Named moves (each a turn or a mirror), then the moves between two rows, first move first; the first pair answered
bukas:
[-11 -18  -9 -13   3  -5 -17  -5   2  -3  13 -11   1  -6   9   6  -8  12
  -4] => [ -8 -13   1 -10   3  -9 -16  -9   8 -11  14  -1  -4  -5   8   7  -6   9
  -1]
[  5  18 -27 -27  -7  -5  15  -4 -19  27  -1   0  -8  23   4 -17  19   0
  24] => [  0  22  -2 -27 -10  -8  16 -18 -12   5   3  24 -19  22   2 -11  22  -5
  25]
[ 37   4   1  29   5   7  18  18 -13  -7 -17 -19  10  -1 -22  -4   5 -11
  -2] => [ 36   7  19  31   3   7  21  10  -9 -18 -18   0   4   0 -24   1   9 -16
   2]
nule:
[  4 -15  -2  -1  -3  -3  -5   1  -2  -1  -7   1  -4  -2   5   2  -5  -1
  -4] => [ 7 -6 -7 -8  0 -7 -3 -7 -6  2 -4  2 -8  7 10  2 -1 -3  2]
[-24  15  11   7   5 -17  -4  14  -6   5  17   7  21   4  -6 -16  24  -4
   1] => [-21   2  18  15   0  -9 -12  20   1   0  14  11  22  -4  -8 -15  15   2
  -8]
[ -7  14  -7 -11  11  -9   1 -13  -6  -2   7   2   0   4  13  -8  14  -1
  16] => [ -8 -19   6   6   2   6 -15   2   9 -13   0   1  13 -15   3   0  -2   6
   0]
zosot:
[ -3  19   6  19 -26  13  18  10 -13 -14   0  22  29  16  -1  19  -1 -20
 -28] => [ 12  21   4   5 -19  12  30   1 -18   3 -11  15  30  29 -10  15  15 -10
 -10]
[-17   2  -7   2   0   2  -2   4  15 -19   8  25 -13 -23   3  24 -14 -10
 -16] => [-12  10  10  12  10  -2  -3  25   8  18  -6  19  15  -7 -22   2  23  -6
  -6]
[  3  23 -10 -13   8 -16   4  -6 -18  42   2 -15  15  18  -8 -18  31  15
  14] => [ -4  15 -34 -22  -7 -12   6 -37 -10  -5  25  -9 -22   1  25  14 -11   5
   0]
Pairs:
(2 to 3 moves a pair)
[ 22 -54   5   5 -17  17  26 -33  -5 -18  -9   0  11  -9   0   6 -47  -4
 -35] => [ 28 -54   3  -4 -17  16  32 -40 -10 -13 -15  -6  10  -3  -5   8 -43  -3
 -26] -> zosot, zosot, zosot
[ 26  -5  -3  15 -12  16  17   9  -1  22 -35 -20   7  14 -14  -4  -3 -20
  -7] => [ 22   7  14   8 -17   9  22 -20   3 -11 -26   9 -16  18  -5   8  -5 -29
   6] -> bukas, zosot, nule
[-18  -6   6  22  -8  12 -23   4   0 -18  18   8  10 -23  -5   4 -31  -3
 -22] => [-15  44  -9  -1   4 -13   0 -11 -24  12  19   7   2  13  -6 -13  10 -12
   6] -> nule, zosot, zosot
[ 23 -27  -1  -8 -12  15  33 -21  29  14  -1  -4   1  13 -28  -2  -2  22
  31] => [-21  11  -4  26 -11  10  12   2  34 -12  51  21  -1  -7  -3  -9 -18 -11
   1] -> zosot, nule, zosot
[ -5   6  34  52 -14  23  10  32  17 -11  -8  28  11  -9 -17 -21  -1 -33
 -10] => [ 11  44 -33  -5  -3   7  43 -10 -17  23 -13 -14 -15  25   0 -24   6 -29
  17] -> nule, zosot, bukas
[ 13 -19 -20  -6  15 -21  -6  11 -11  28 -20 -35  15   8   7  -6   5  25
  11] => [ -9  23 -30   0  17 -36  -8  10 -17  16  10 -23   3  10  27 -12   5  -2
   4] -> zosot, zosot, nule
[-22 -33   4 -11  -6  -1 -29  23   4  -8  20  -7  28 -20 -17  13 -22  13
 -18] => [ -7 -27  22 -20   1  -8 -14  16  -3  14  -2  -5  36   1 -37   2  16  20
   8] -> bukas, zosot
[  9   1 -23  10  -1   7  14  17 -23  33 -27 -27  19  21  -8  -1  21  -4
  11] => [ 16 -21   6  -1 -18  15  16 -22  -4 -25 -24  10 -19   7   1  37  -5   1
  16] -> nule, zosot, bukas
[  5 -35  22 -26  21  -4 -19   1  -8  10 -10   0  21  -6 -14   2  21  44
   8] => [-10  20  -2 -41  29 -23  -5 -21 -25   2  20   8  -6   8  12  -4  26  15
  15] -> zosot, zosot, nule
[  4 -19  -9  41  12  39 -15  70  15  29   2 -48  51  -8  -5 -30  -5  16
 -24] => [  9 -13  70  18 -10  36  -1 -10  41 -70   7  47 -19  -5   7  17  -9   4
  11] -> zosot, bukas, zosot
[  3  13  17   9 -12  -1  14 -27   3 -14 -21  18 -15  19  -9   4  -1 -22
   6] => [-11   6 -18  30  -7   2  -2  13   2  10  -7 -16  11   3  -2  -9 -18 -23
 -25] -> bukas, zosot, zosot
[-10  -5  10  23  10   8 -20  21  11  19   4 -21  22 -10 -10 -14   1  -6
 -11] => [ 13   3  28  -9  11   1   1 -17  11  13 -19  -5   0  18 -15  -4  25   2
  26] -> bukas, zosot
[  2 -38 -20  -4  -3   9  -9  -1  19 -14  14  -4  -5  -4  12  10 -27  -6
  -4] => [ -4   1 -11   3  12 -13   0  18   6  26  11  -7  17  22  -3 -23  27 -16
  10] -> nule, zosot, zosot
[  2  19  20   0  -6 -18  -2 -12   3 -21  24  36  -2  -2  17   0  20 -17
  -5] => [ 10  11 -40 -12   3 -15   1  -2 -13  18  20 -21   9   2  23 -12   3  -3
 -10] -> bukas, zosot
[-13   9 -37 -25  16 -21 -13 -10 -12  10  19 -18   2  14  -1   4   6  18
  -6] => [-23  -1 -20   2  14 -17 -28  21  -3   9  22 -13  20  -1 -13  -2   4  18
 -20] -> zosot, zosot, nule
[ -7  34  29  11 -18 -12  35 -27  -6 -42  -1  32 -27  15  -5  -5   4 -40
   7] => [ -8  28 -33  20  -5 -11  26  23 -24  30  -8 -37  20  15  -9 -37   3 -29
 -12] -> zosot, bukas
[ -5 -23 -13  -5   6 -11 -30  26   5  23  -5 -20  19  -1  -7  -9   0  29
  -5] => [-10   0  -6 -25  -1 -17 -16 -21   8 -28  13  19 -28   5  16  12 -10  16
  10] -> nule, zosot, bukas
[-35 -14 -15 -12  23 -28 -32   7  -3   1  25   3   6 -10   8   1   5  12
  -3] => [-24 -13  -5 -29  20 -29 -23 -16  -4 -12  16  16  -9  -2   8  14  10  15
  14] -> zosot, zosot, bukas
[ 20  14  -7  -4 -13  -4  34 -25  -9  26 -21  -1 -16  22 -18  12   2 -14
   6] => [ -5  32   5  33 -11  -7  17  12  -5  25   3  11   3  10 -21  -8   8 -32
 -17] -> zosot, zosot, nule
[  7   0  22 -10  -9  -5  34 -26  10 -14 -28  20 -13  14 -13   5  23  -2
  28] => [ -5  -8 -26  -5 -20   6  18 -21  13 -34  -1  -3 -24 -14  21  19 -33 -10
  -5] -> bukas, zosot, bukas
[  3  27  27  -7  -9 -17  13 -28  -3 -19   4  33 -11  24   0  -6  32 -10
  15] => [ 16 -16  49   3 -12  -1   2 -12  11 -12 -22  26   8  15 -24  -5  29  10
  12] -> nule, zosot
[-13  11  11 -29  13 -11  -8  -7  -1  -3  -2  21   6  13 -18   4   2  -4
   4] => [-15   8 -19 -29  16  -7 -10 -11  -3  -2   6   3   2   7  -4   8 -23  -1
  -5] -> bukas, zosot
[-36  -2  15  51  -1   6 -20  35   4 -12  25  17  13 -21  15 -17 -12 -10
 -30] => [  9  -2  14 -22  -2  -1  22 -52  -9 -30  -4  27 -44  17  17  15  -1   5
  26] -> zosot, bukas, zosot
[  8 -36  14  -2  24  -8 -47  20 -15  13   2   5  10 -16 -25  -2  17  40
  19] => [ 17 -38  -8 -27  21  -8 -35  -6 -21   6  -2  -5  -7 -11 -12  11   5  46
  27] -> bukas, zosot, bukas
[  1 -20 -15 -30  43   5 -12  -4 -11  17  -8 -27   0 -10 -24   3  26  48
  16] => [-15   8  12 -30  38  -1  -8 -30   0 -35  18  21 -29 -11  -7  16  26  27
  19] -> bukas, zosot, nule
[  5 -18 -22  -2   4  10  -2   8   2  22 -13 -31  -2  -2   8  -4 -13  15
  -6] => [  0 -16  21   3  -6   8  -6 -10  16 -24  -1  21 -22 -10   9  11 -14   4
  -2] -> zosot, bukas
[ -9   4 -36  -8   8 -23   6 -11 -14  16  43 -27  -6   4   7   1  -6   7
  18] => [-20  -8 -22  18   1 -17 -11  11  -3   3  51 -18   6 -14   8   0 -15   6
  -3] -> zosot, nule
[ -1  -1  31 -15  -6  -8  10  -5  -4   2   2   4  -5  21 -12  -5  24   1
  16] => [-18  -2  34   6 -12  -5  -4   7   5 -19  20  14  -1   2  -3  -3  10  -8
  -7] -> zosot, zosot
[  6 -42  18   6   1   5 -21  -5   2 -20   4  26   2 -27 -11   8  -8   4
 -12] => [ 24 -42  11 -20   9   1  -5 -27  -9  -6 -15  12  -4  -8 -15   9   6  15
   7] -> zosot, zosot
[  2  21  -9  -2  17 -18  11  17  -3  27 -17 -27  10   6 -11 -16  15 -12
  -6] => [ 19  -8 -13 -21  10  -6  16  -5   5  15 -33 -36  -3   1  -9   6  -6   8
  -2] -> nule, zosot
[ 23  17   4   9 -10   4  29  -9  -3  -3 -10  15  -4   7  -6 -13  27 -32
  -3] => [ 19  -6   8  17 -23  17  20  -6  10 -26  -4  18  -8 -13  -1   2   1 -28
 -17] -> zosot, nule
[  2  -4  -7   3  -4   4 -10  -2   3 -39 -33  21 -30 -22 -13 -11  -9  -3
  -3] => [ 13  -1 -27 -11   1   4  -3   0  -9  -6 -47  -6 -21  -9 -20 -19   1   8
   8] -> zosot, bukas, zosot
[ 15  17 -17  10   7  -9  -1   6  19  21  -3   0   5   5  29 -16   6  -3
 -10] => [ 12  15  -3   9  -1 -10  -2  -5  25   0   5  20  -9   3  33  -8  -2 -10
 -10] -> zosot, zosot, bukas
[ -6  44  -8  25  -3   5   0  11  -5   2  16 -11  11  -8  10 -29 -14 -30
 -21] => [  9  51  22   6  -4  -5  16 -20  -7  -8  -4  15  -3  13   0 -23  15 -27
  10] -> zosot, bukas
[-10  59 -13  -9  15 -23  16   4 -27  42  12  -6   7  23   0 -33  42 -25
  13] => [-11  56   2 -24   1 -20  22 -40 -15 -16  26  30 -35  16  21  -2  16 -32
  20] -> bukas, zosot
[-28  24 -26 -29  17 -21 -30  -3 -20  18  35 -17  -8 -11  28 -11  10  -1
   1] => [-35  28  21 -12  12 -24 -31   4  -8   5  36  18  -2  -8  11 -13  30 -10
   7] -> bukas, zosot
[-15  -4 -14 -21   9 -13 -16  -5  -2 -12  31   9  -9 -19  14  10 -11  16
   9] => [ -6   1  10 -27  16 -17  -7  -9  -3   5  15  16   3  -1  -7   1  25  19
  25] -> zosot, zosot, bukas
[  0 -29 -18  23   4 -16   0  11  -7 -13  14   2  -9 -31  23 -18  -9   7
  -1] => [  5  -4 -23  12  15 -28  13   7 -22   8  11  -3  -9 -13  21 -31  19   1
  15] -> nule, zosot, zosot
[-17  30  33  22   9   2 -20   5  11  -6   8  24   2  20  -1 -28  39 -35
   1] => [  8  28  -4 -24   7   1   2 -46  -4 -15  -2   9 -33  33  17  -5  23 -22
  20] -> bukas, zosot, bukas
[ 29 -17 -11 -41 -14  -7  22 -25   5  14 -26   3   0  21  -5  -5 -10 -13
  28] => [ -4  24   5  -4  -5 -21   9  17   6  27  -5  18  27  20 -11 -37  15 -35
  13] -> zosot, zosot, nule
[  3   1 -46  20  -2  27   1  12 -14  34 -10 -39  -8   8  26   3 -29 -40
 -28] => [ -3   9   5  41   4  20  -2  35 -10  50 -22 -14  21  16  -8 -19  16 -41
 -17] -> bukas, zosot, bukas
[ 22   5 -47  -6   2   2  19   6  -9  31 -16 -11  -8   9  -2 -12   8 -10
   3] => [ 14  16  20  15  -4  -4  12   7   8  -5 -10  44  -5   4 -13  -7  27 -24
   7] -> bukas, zosot, zosot
[ -9  -9  -3   0  -7  13   5 -27  21 -10  -7   7 -30  -5   4   1 -37 -10
 -13] => [-17 -10  -2  23   1   9  -7  13  19  19 -11 -11   3  -8 -11 -22 -24  -9
 -27] -> bukas, zosot
[ -5 -21  11  16 -15   6  12  -5  11   5 -10   5  -6   8   1   0   3 -12
  -5] => [-15  -6   9  20 -12   1  10  -3   6   5  -1   7  -3  11   3  -7  11 -20
  -8] -> nule, zosot, zosot
[-26  26 -17  13  13  -7  -6   9 -15   9  25  -9   1 -14   5 -18   8  -8
 -13] => [-13 -24  -1  18   4  12 -19  16   4   8   6 -17  17 -28 -10  -6  -7  14
 -23] -> zosot, nule
[ -6   0  10  -3  28 -18 -44   1  -9   5  25   2  -8  -2  30   5 -19  -1
  -9] => [  8   1  24 -20  31 -26 -29 -12 -15  13   6   9 -11  16  17   6   6   3
  13] -> zosot, bukas, zosot
[ -1  -2 -23 -24  18 -21 -15  -8 -26  20   8 -28  11  -1   0 -10   9   4
  12] => [-13 -14 -25 -13   7 -13 -24 -11  -8  -6  24 -21   2 -24  14   6 -25   2
  -8] -> zosot, nule
[  3 -10 -31 -13 -19  18   5 -19  11  -6   5 -27 -14 -23  24  15 -47  -6
 -18] => [-11  47 -23   0  -1  -6   9  11 -10  38  12 -24  13   7   7 -30  13 -31
  -5] -> zosot, nule
[-17  50 -32  -7  23 -12 -10  20 -22   2  30 -10   3 -18  10 -32 -19  10
  -7] => [-11   1  -9  16  15  10 -25  42   1  -3  14 -13  22 -39  -9 -24 -34  25
 -23] -> zosot, nule
[-12  -2 -11  13   1  10  -5  11   2   8 -20 -12  16  -4  -2  -1 -24 -15
  -3] => [  1   1   7  -5  -1   6   9 -18   1  -6 -28   5  -2   7  -4  12 -11 -14
  18] -> bukas, zosot, zosot
[-38   6 -50  -5   5  -6 -23   1  -8 -11  33  -2 -17 -22  39  14 -30 -26
  -5] => [ -3  15 -26 -41  22 -19   5 -18 -24  36 -14  -8  -1  25   1  -6  38  -9
  46] -> bukas, zosot, zosot
[-16  -7  -3  21  -5  14 -17  11   2 -14  15   1  -6 -19   3   4 -25   2
 -26] => [-23   6   4  26   1   8 -18  21   2  -5  18   2   3 -15   0  -7 -11  -2
 -26] -> nule, zosot, nule
[-13  21  13 -12   5 -24  -4 -11  20  -8   7  24 -15  12   6  -9  15 -20
  37] => [-18  21  19  -2   2 -24 -10  -3  23  -7  10  31  -9   8   5 -10  15 -24
  33] -> zosot, zosot
[  4  19 -22   8 -11   3  26  12  -8  10   8  -2  -4  11  -6 -15   9 -21
  -6] => [  4  18 -13   2 -14   3  28  -4  -6 -10  11  13 -19  10  -4  -6   1 -22
   0] -> zosot, bukas
[-21  46 -46   0  11 -18  -1  11 -32  27  28 -16   9  -8  14 -22  19  -7
 -17] => [-16 -21 -23  24  -8  11 -28  32  -1   3  16 -17  21 -41   6   0 -23  12
 -44] -> zosot, nule
[  8 -16  -4  -4   0 -30  10 -35 -11 -13  26  -5 -19  26  17  -7  24  27
  24] => [ -2 -18 -20  25   5 -27  -7   8 -11  15  34 -27  10  12  12 -24  18  24
   0] -> zosot, bukas, zosot
[ -8  -3  11  20  -5   7   1   9   5  -4   6   2   6   1   0   2   1 -11
 -17] => [ 13 -12   1  -3  -6   9  14 -12  -1  -3  -9  -9  -8  12   0  12  -4   3
  -3] -> zosot, nule, zosot
[ -6  -5  17  35  -7   9  -3  20   9  -6  -1  18  23 -16 -18  -8  -8 -27
 -25] => [ 22 -12 -35 -13  -7  13  18 -27 -12  -2 -11 -15 -12  -1   4  12 -31 -11
  -6] -> zosot, zosot, bukas
[ -6 -17   6  -6  -6  -3  -1   0 -11   2 -12  12  10  -9   2  20 -19  12
   1] => [-16   8  12   3   0 -13  -1  12 -17  13  -6  19  23  -2  -1   3   2   3
  -1] -> nule, zosot, zosot
[ 10   8  55   9  -1  -8  17 -13  18 -25 -17  30   1   7 -24   0  32 -13
  22] => [ 13  -3  -5 -21  -7   1  24 -47  10 -41  -6   4 -33  -5  13  27 -20  -3
  13] -> bukas, zosot, bukas
[ 30 -38  23 -28  -4   8  -6 -21   9 -21 -34   7  -9   6  -3  22   6  33
  23] => [  8 -44 -22   2  -3  15 -27  24   5   2 -15 -31  15 -19   6  11 -26  30
 -16] -> zosot, bukas
[ 16 -15  11 -29  17  -9 -13 -26   0  14 -13  10  -3   3  -6   3  21  22
  26] => [ -3   1  -5 -23  11 -13 -16 -33   2 -10  12  22 -24  -7  19   7   0   7
  14] -> zosot, nule
[-29   6   6 -29  25 -10 -16  -1 -11   1  20  39   8  -8  -9 -10  42  32
  -9] => [-23 -28   9 -27  13   5 -21  -5   2 -14  12  36   3 -26  -7   7  20  43
 -18] -> zosot, nule
[ 11 -32  25 -14  -3   3  -8  -3   1  -4  18  10   5 -21   6  14   4  16
  -1] => [ 12 -31  15  -9   4   1 -11  11  -5  18  13  -7  19 -16  -5   2   9  21
  -2] -> zosot, bukas
[-15   1 -25  34  11  -8  -7  33   4   6  23 -12  28 -22  10   4 -26 -17
 -40] => [ 29 -26 -37 -24  13  -5  22 -16  -6  24 -22 -37   8   4  -2  22 -18  17
  -2] -> zosot, nule, zosot
[-22   9  21  23  -6   2   6  28  30 -21  24  31  23  -3   9 -19  14 -18
  -2] => [  4  -1 -55 -29   3   3  31 -14   6   3   9 -25   0  15  31  -7 -11   4
  11] -> zosot, zosot, bukas
[ -7  36 -18 -32   1  -6   3 -37  -6   7  19 -10   1  17  -4  -3   7  10
  29] => [-30  21  13  19  -3   1 -24  18  10   7  28   2  34  -8 -22 -20   5   2
  -1] -> zosot, zosot, nule
